In the rows, 128 means zero.
A single turn carries every row of the set below to another of its rows. Some are shown first; where does it send the rows asked next?
K_128: [151 134 117 127 135 125 137 133 118 163 117 122 114 141 119]
K_880: [104 125 149 132 141 162 146 172 129 129 115 108 119 121 106]
K_461: [143 121 120 110 135 127 150 141 111 143 121 116  86 148 120]
K_765: [ 97 161 169 114 112 178 160 127 153 117 142  91 130 126 115]
K_670: [153 165 131  96 121 130 120 149 136 101 124  95 145 106 130]
K_286: [149 143 146 110 127 153 158  97 167 155 134 103 108 156 130]
K_762: [126 117 158 125 138 146 175 101 129 137 119 120 113 137  91]
K_570: [146 143 152  86 126 152 171 106 151 146 156 104 119 156 133]
K_471: [128 152 139 108 141 171 130 167 137 139 139 109 123 143 159]
K_106: [145 163 132  95 112 143 162 106 155 156 137  92 102 149 128]
K_657: [123 149 154 137 124 153 169  97 126 129 125 126 108 135  80]
K_500: [154 129 125 114 140 133 155 154 117 152 135 130 104 148  99]
K_100: [104 131 153 146 136 160 134 151 116 124 122 120 141 119 106]
K_172: [102 155 168 112 130 186 164 118 157 123 126  97 110 136 135]
K_171: [119 140 144 134 145 169 139 174 116 124 132 133 118 134 107]
K_328: [166 128 126 107 135 134 131 142 119 158 110 113 114 150 110]
K_795: [125 150 137 115 129 168 129 167 166 145 129  92 114 140 143]
K_165: [115 132 163 130 135 175 131 158 114 116 112 116 134 127  94]
K_437: [128 172 151  94 111 146 114 122 134  84 133 109 137 113 133]
K_861: [145 162 147  90 106 124 138  99 129  92 135 118 124 119  97]
K_679: [143 155 142 117 131 132 126 136 117  88 114 116 148 100 106]
K_720: [111 157 180 106 118 192 151 124 145 111 128  94 130 136 111]
K_19: [138 130 156 112 130 149 180 111 129 131 148 128 113 147  81]
K_445: [156 157 127  94 113 111 127 120 117 103 125 124 116 120  98]
K_556: [139 160 134 110 118 127 113 140 112  90 121 129 123 111 101]
K_753: [120 131 133 101 135 152 132 157 128 132 128  95 110 141 166]
K_852: [119 128 149 151 131 166 122 156 129 111 136 129 116 138 102]
K_812: [143 147 139  93 126 161 119 163 143 148 120  86 127 144 147]
K_727: [133 129 155 130 115 154 158 109 142 116 150 122 104 151  77]
K_350: [114 153 172 107 131 188 155 126 149 119 153 107 132 142 142]
K_59: [171 159 125 109 130 116 128 118 121 108 113 120 131 115 113]
K_751: [149 113 127 128 137 130 140 149 138 161 122 116 117 142 100]
K_881: [138 167 132  98 119 132 103 145 122  96 122 115 128 114 134]
K_387: [112 139 169 123 115 180 138 125 159 106 157 102 128 144 126]
K_111: [135 133 141  81 119 141 168 111 141 137 142  88  97 152 143]
K_233: [161 154 143  83 116 151 151 107 150 154 126  91 108 158 127]
K_443: [126 146 131 106 124 149 127 162 146 152 133  85 135 131 153]
K_853: [134 136 168 120 126 164 161 103 121 122 116 122 115 143  73]
K_748: [154 173 144 109 123 135 148  98 126  90 117 119 124 113  99]
K_245: [145 170 145  77 106 130 128 103 139  97 137 104 129 122 131]
K_779: [135 180 149  96 115 149 139 130 141  82 127  95 137 104 116]
K_216: [163 184 133  88 114 133 141 111 147 102 125  97 121 118 122]

K_556 turns into K_881
K_751 turns into K_880
Now find these:
K_111 turns into K_727
K_59 turns into K_679
K_853 turns into K_328
K_765 turns into K_106
K_570 turns into K_19

A single turn carries every row of the set below to another of its rows. Some are shown first; where does it send the rows asked next?
K_841: [139 156 127 142 144  97 113 145 168  91 127 115 161 132 151 105 123 117
  89 146 145 123 103 134 170 107 138 145 138]
K_105: [115 167 123 143 135 103 131 120 174 131 113 141 101  64 129 102 130 109
 118 131 127 133 108 100 172 143 121 132 154]
K_279: [111 165 123 136 127 113 129 125 164 134 129 137  99  58 142  98 136 102
 113 131 133 140 108 106 182 140 122 127 143]
K_898: [165 152 153 145 140 126 128 135 140 116 132 162 151  93 143 139 132 146
  73 112 122 172 111 139 157 116 135 102 151]
K_470: [116 167 140 137 142 110 131 120 139 137 131 130 115 135 132 117 105 108
 108 125 131 176 109 113  99 136  74 107 135]
K_316: [ 98 145 130 141 161  86 130  66 143 108 131 120 162 117 127 126 137 113
  99 135 116 119  84 111 151 146 140 115 120]
K_608: [109 193 123 135 165 104 114 130 137 143 121 131 156 127 134 166 150 110
  65 115 115 155 108  97 169 158 157 102 119]
K_21: [144 160 126 140 143 102 114 146 168  94 135 120 163 127 149 106 125 115
  93 147 141 119  97 131 173 103 140 140 136]
K_244: [118 173 120 120 156 125 116 129 143 142 153 142 165 113 135 174 152 140
 109 133 131 185 132 113 169 131 118 100 126]
K_595: [114 152 143 133 119 112 117 122 132 143 114 116 119 146 110 128 117 106
 102 124 139 158 115 131 130 140 188 120 102]
K_250: [126 175 109 138 168 105 139 124 166 134 138 143 108  63 127  94 121 139
 123 118 125 119 107 115 150 134 134 102 115]
K_6: [104 157 124 139 131 104 130 119 166 133 112 131  96  68 146 100 131 110
 110 131 136 147 117 111 176 149 117 137 151]
K_647: [116 165 161 138 135 108 142 126 149 138 120 134 119 131 215 112 118 121
 106 120 121 145 110 112 147 141 140 113 140]
K_28: [104 170 107 113 136 102 109 151 133 160 125 130 153 130 129 102 122 117
 139 131 127 170 108 110 127 107 126 130 156]
K_985: [108 191 124 134 166 102 113 129 137 141 118 130 156 128 133 167 150 112
  65 116 116 156 109  96 167 159 157 103 121]
K_940: [135 150 111 128 133 113 144 124 119 126 117 117 143 165 127 150 143  98
  95 152 143 139 101 121 120 105 128 132 131]
K_375: [108 191 123 133 164 104 114 129 135 142 121 129 155 127 137 166 151 111
  63 115 117 157 109  98 169 160 156 102 119]
K_31: [160 148 154 146 141 123 128 132 138 116 123 158 149  98 145 139 130 152
  70 113 125 175 116 143 154 120 131 107 153]
K_448: [123 174 137 132 132 127 131 126 133 140 158 135 116 122 135 113 114  93
 111 124 129 174  96 112 109 127  82  94 122]
K_37: [124 161 140 137 124 108 118 122 142 141 111 125 125 143  92 129 115 108
 111 125 129 144 108 121 124 137 192 118 109]
K_652: [132 182 136 140 144 115 132 124 147 135 142 144 124 125 114 117 106 103
 119 125 118 158  94  98  99 128  84  98 135]
K_200: [106 172 106 110 134 106 109 152 133 161 132 132 152 127 129 102 125 114
 141 129 127 168 105 108 131 104 129 126 153]
K_639: [165 153 153 147 145 120 129 133 143 114 122 161 152  98 137 141 129 151
  76 111 120 169 112 136 152 117 133 107 156]
K_153: [114 141 145 136 113  96 136 129 138 126 142 162 110 114 134 128 120 127
  82 145 119 129 140 131 156 163 126  84  98]
K_447: [135 183 157 137 133 121 142 132 154 140 142 151 128 116 198 110 123 108
 119 119 112 127  90  99 152 128 150  97 135]
K_164: [115 169 122 125 162 112 118 123 147 140 132 140 163 121 130 177 144 151
 108 134 131 184 142 112 160 137 113 109 137]
K_747: [124 162 140 132 116 122 117 126 135 143 130 124 123 135 102 125 122  98
 110 124 133 150 103 125 135 131 194 110  97]
K_580: [138 152 109 124 130 123 143 128 115 128 134 120 144 158 131 148 149  91
  97 152 143 138  96 121 128 102 130 124 123]
K_915: [126 152 143 137 114  97 136 131 145 126 149 173 117 107 119 129 121 123
  90 144 112 116 130 121 156 156 132  77 100]
K_123: [109 158 114 140 171  91 138 116 163 132 111 128 101  79 141  96 114 153
 112 117 135 135 127 126 144 148 124 118 123]
K_816: [120 145 146 142 119  86 138 125 148 123 128 169 116 116 119 132 114 133
  87 145 113 118 139 122 149 165 127  86 110]
K_890: [125 180 119 127 163 118 118 128 152 139 143 149 171 113 117 178 146 146
 116 135 123 173 130 102 161 130 119 102 135]
K_315: [103 169 107 111 133 105 109 153 131 162 131 128 152 128 134 100 125 114
 138 130 128 174 108 112 131 106 127 129 152]
K_519: [ 91 138 132 135 154  94 128  68 132 112 141 112 156 116 145 122 142 107
  90 135 126 133  89 121 158 149 137 114 110]
K_168: [140 157 126 138 141 104 112 146 164  94 137 116 160 128 157 104 126 114
  88 146 146 127 101 136 175 106 139 141 133]
K_993: [132 177 159 147 146  99 144 123 166 135 109 150 129 130 184 117 110 127
 120 121 106 121  99  94 137 137 144 111 154]
K_96: [144 156 109 128 134 116 144 125 122 127 124 124 147 159 119 149 145  96
 103 152 137 129  93 114 122 101 132 127 131]
K_330: [111 160 113 129 158 111 136 124 149 139 145 126  99  66 155  89 126 136
 108 117 142 145 118 134 160 140 129 104 103]
K_42: [102 149 129 136 154  99 128  72 137 110 153 123 162 107 133 123 146 102
  98 135 117 121  75 111 160 139 143 104 108]

K_6 turns into K_105
K_608 turns into K_375
Now find these:
K_993 turns into K_447
K_37 turns into K_747
K_42 turns into K_519
K_28 turns into K_200
K_940 turns into K_96
K_898 turns into K_31
K_890 turns into K_244
K_470 turns into K_652
K_330 turns into K_123
K_153 turns into K_816
K_168 turns into K_841

